Families of rows that turns and mirrors carry onto each other, the same ones carrying the whole set onto itself: the rest of each named row's family, in list order:
5 families of 6 rows:
Nabo: [-10   0   4  -1 -15   2  18  -4  15  -7   0 -14  -5   5  15  -9  18  -9
   7   5   5  -7   9   3  15  -7   4]
gorid: [-15  -4  13   8 -18   1  13  -3   5 -10   5  -6  -7   8  14 -14  17   0
  -1  -5   4 -11   9   3  17  -5   6]
fof: [ -1  -3 -21 -11   3 -12  -7  -8 -10   1  11  12   6   1   7  14  -1   5
   6  -1   0   0 -10   5  -6  21  -1]
Zal: [ -9  -2  -5  -8 -24   9  -1  -1  16  -3  19   8   2  11  -5  -6  18   0
   8  -6  -3   0   7  -9  12   4  -8]
ruzok: [  5 -11   7  -1 -13 -11  13  -7   0   1   3  16 -20  -9  17  -5   4   9
  -4  -9  -3  -7   5  20   3   4  15]
mul: [  3   7 -18 -12  10 -14  -4 -10   0   1   0  11   6  -2   2  11   4   9
   3   8   1   7  -8   9  -3  13  10]
Zem: [  4  -4   9   9 -15 -17  10  -2   7  -6   4  10 -24  -5  15  -1   5   1
   2 -12   2 -14   2  28   9   4   2]
Gola: [-13  -6   5   9 -18  14   7  -1  12  -8   9 -13  -4   8  12  -8  11   2
  11  -5   8  -8   6   3  19  -5   7]
vevu: [  2  -6 -10   8   2 -18   5  -7  -3   5  -7   7 -23  -4   4   3  -2   0
  10   7  -6 -12 -22  12  -1   4   3]
nanog: [ -4   1  -6 -11 -12  11  -6   4   7  -7  19  11   8  12  -7   0  23   5
  11 -10   1   4   2   1  14   0  -8]
Gis: [-12  -2  11   4 -16   0  21   1  14   2  -1  -4  -6   6  16 -10  16  -8
  12  -9   0 -15   6   3  14  -2  -4]
zuda: [-18   2 -10  -2   6   6 -15  -2   5  -6  15   2   2   1  -1  16  -1   2
  12  -8  -6   8   1  -8  11   2 -15]
fude: [ -2   4 -18  -9  13 -14 -11  -7   1   3   9  22  -7  -7  -1   8  -1   5
   9   6   1   6  -3  -1  -6  11   3]
Vureg: [  1   8 -12 -10   4 -20 -12 -13 -10  -6  -1  15  -5  -5  -5  14   5   3
   2   4  -5   0  -9  16   0   7   1]
kifip: [-17  -2 -12  -1   4  -1 -16  -7   0   0   6   1   8  -2   3  14  -1   9
  19   3  -8   8  -5  -3  11  -3 -13]
Sebov: [  9  -1  -8   9   5 -15   6  -3  -1   5 -13  -3 -25  -5   7   7   4  -4
  17   6 -11  -1 -10  15   5   4   3]
nofos: [  9   3  13   9  -9 -15  16   0   4   1   2  17 -15  -7  14  -4  12   0
   4  -3   5 -16  -1  16  10  10  14]
rolit: [-13   6   4  -8 -15   6  -3  -4  16   0  22   4   3   8  10   0  25   1
   7 -11   4   1  13  -3   8  12  -9]
Nagag: [  0  -1  -4  12  -5 -15   2  -9  -5  -1  -8  -3 -24 -10  10  -1  -5   2
  12  10 -10 -16  -9  14   1   2   8]
mot: [-22   6 -15  -7   7   3 -10  -2  -4   1   6  -1  -1   8   2   6   9   0
  15  -4  -3   8  10 -15   2   0 -10]
Fubi: [  1 -13 -12   9  10 -10   0  -8 -13   3 -10   6 -24  -2  13   5   0  -6
   7   1  -7  -3  -8  16   1   7  -4]
kimem: [  8   6  11   1  -9 -15  15   1   9  -8   7   9 -14 -11  21  -4  10   7
   4  -6  -5  -9   8  24   5   1  11]
Givik: [-13   2  -9  -2   3   7  -4   0  -7  -9  13   2  10   4   7  10   2 -10
  13   0   0   3  -1 -13   6  -2 -20]
Movum: [ -1  -3  -6   7  12 -20   7  -4  -3   3 -12   6 -22  -9   4  10  -8  -8
  12   0   2  -5  -6  10   7   3   9]
ter: [  3   5  -5 -12 -15   7  -3   7  16  -3  23  -3   1   4  -1   1  23   4
  12  -7  -3   2  10  -5  11  11  -5]
Rop: [ -6  10 -18  -4   7 -12  -9  -8 -13  -4   2  19   0   1   1  17  -2   7
   1   6   2   3  -8   5   1   7   5]
zol: [ -6 -11  14   3 -19   7  17  -8   9  -5   0  -2 -16  -1   9  -8  12 -14
   2  -1   3  -2   6   0  15 -11   2]
Kemas: [ -1   1   7  -9 -25   7   4   2   7  -6  26   5   3   0   2   6  13   0
   8 -13   1   1   7 -11  11   6  -2]
fakas: [-11   7 -15  -2  14   5  -8   4   1  -6   5  -2   8   0   8  10   0   3
  16   0  -5   9   9  -5   8  -5 -15]
Rit: [  7   2   6   1 -16  -5  12  -2  12 -15   7   9 -19  -3   7 -10   8  -2
   1 -10   2 -18   4  26   5   1   8]

The rest of the family of nanog: Gola, Vureg, kifip, Nagag, Rit
The rest of the family of zuda: gorid, Zal, Zem, vevu, Rop
The rest of the family of Sebov: Nabo, mul, kimem, ter, fakas
The rest of the family of zol: fof, ruzok, Fubi, Givik, Kemas

